[[112 145 103]
 [125 127 125]
 [140 105 127]
 [117 122 124]
 [134 110 130]]
|
[112 127 127]

[[139 128 137 138]
 [118 133 125 124]
 [111 155 140 136]
 [106 127 109 107]
 [126 137 132 131]]
|
[139 133 140 107]

[[121 128 147 147]
 [137 131 122 123]
 [115 132 150 150]
 [112 140 145 147]]
|
[121 131 150 147]

[[104  99]
 [136 124]]
|
[104 124]

[[150 120 136 135]
 [126 128 133 124]
 [135 134 126 127]
 [130 102 136 116]]
|
[150 128 126 116]

[[149 113 116 139 148]
 [107 150 151 136 106]
 [122 148 149 124 122]
 [118 144 145 132 118]]
|
[149 150 149 132]

[[101  99]
 [102 104]]
|
[101 104]
---
[[139 108]
 [153 137]
 [149 133]
 [106 134]
 [143 109]]
|
[[139 153 149 106 143]
 [108 137 133 134 109]]

[[128 128 129 128 127 128 150]
 [128 128 152 151 151 151 150]
 [128 128 128 127 128 149 151]]
|
[[128 128 128]
 [128 128 128]
 [129 152 128]
 [128 151 127]
 [127 151 128]
 [128 151 149]
 [150 150 151]]

[[133 129 133 128 131 129 130 135 128 129 131]
 [134 105 130 128 126 129 130 135 137 116 131]]
|
[[133 134]
 [129 105]
 [133 130]
 [128 128]
 [131 126]
 [129 129]
 [130 130]
 [135 135]
 [128 137]
 [129 116]
 [131 131]]

[[100 111 133 103 104]
 [115 145 107 129 136]
 [150 133 135 146 144]
 [101 105 143 102 102]
 [120 153 101 135 143]
 [103 102 149 103 102]
 [146 102 158 137 128]
 [102 104 145 103 102]
 [102 104 145 103 102]]
|
[[100 115 150 101 120 103 146 102 102]
 [111 145 133 105 153 102 102 104 104]
 [133 107 135 143 101 149 158 145 145]
 [103 129 146 102 135 103 137 103 103]
 [104 136 144 102 143 102 128 102 102]]

[[113 117 135 144 114 122 128 123 137 124]
 [136 130 127 136 127 122 126 129 117 131]
 [119 104 129 148 149 102 134 145 117 128]]
|
[[113 136 119]
 [117 130 104]
 [135 127 129]
 [144 136 148]
 [114 127 149]
 [122 122 102]
 [128 126 134]
 [123 129 145]
 [137 117 117]
 [124 131 128]]

[[149 148]
 [143 138]
 [139 127]
 [157 105]]
|
[[149 143 139 157]
 [148 138 127 105]]

[[140 144 126 145 127 126 145 152 151 133 137 107 129 144 146 135]
 [109 121 141 125 132 148 112 145 144 108 108 144 135 137 122 138]
 [119 127 144 134 127 139 130 117 126 118 123 127 127 135 127 131]
 [139 130 143 107 138 117 108 130 146 142 119 113 125 136 132 140]
 [114 137 108 106 114 118 150 125 145 132 144 112 120 119 151 113]]
|
[[140 109 119 139 114]
 [144 121 127 130 137]
 [126 141 144 143 108]
 [145 125 134 107 106]
 [127 132 127 138 114]
 [126 148 139 117 118]
 [145 112 130 108 150]
 [152 145 117 130 125]
 [151 144 126 146 145]
 [133 108 118 142 132]
 [137 108 123 119 144]
 [107 144 127 113 112]
 [129 135 127 125 120]
 [144 137 135 136 119]
 [146 122 127 132 151]
 [135 138 131 140 113]]

[[150 148 139 136 131 127 119 137 123]
 [136 137 129 135 108 137 139 148 137]
 [154 146 134 134 137 130 120 132 122]
 [145 124 145 115 125 108 118 130 124]
 [132 120 132 120 103 124 140 144 138]
 [155 133 141 120 130 116 119 133 123]]
|
[[150 136 154 145 132 155]
 [148 137 146 124 120 133]
 [139 129 134 145 132 141]
 [136 135 134 115 120 120]
 [131 108 137 125 103 130]
 [127 137 130 108 124 116]
 [119 139 120 118 140 119]
 [137 148 132 130 144 133]
 [123 137 122 124 138 123]]
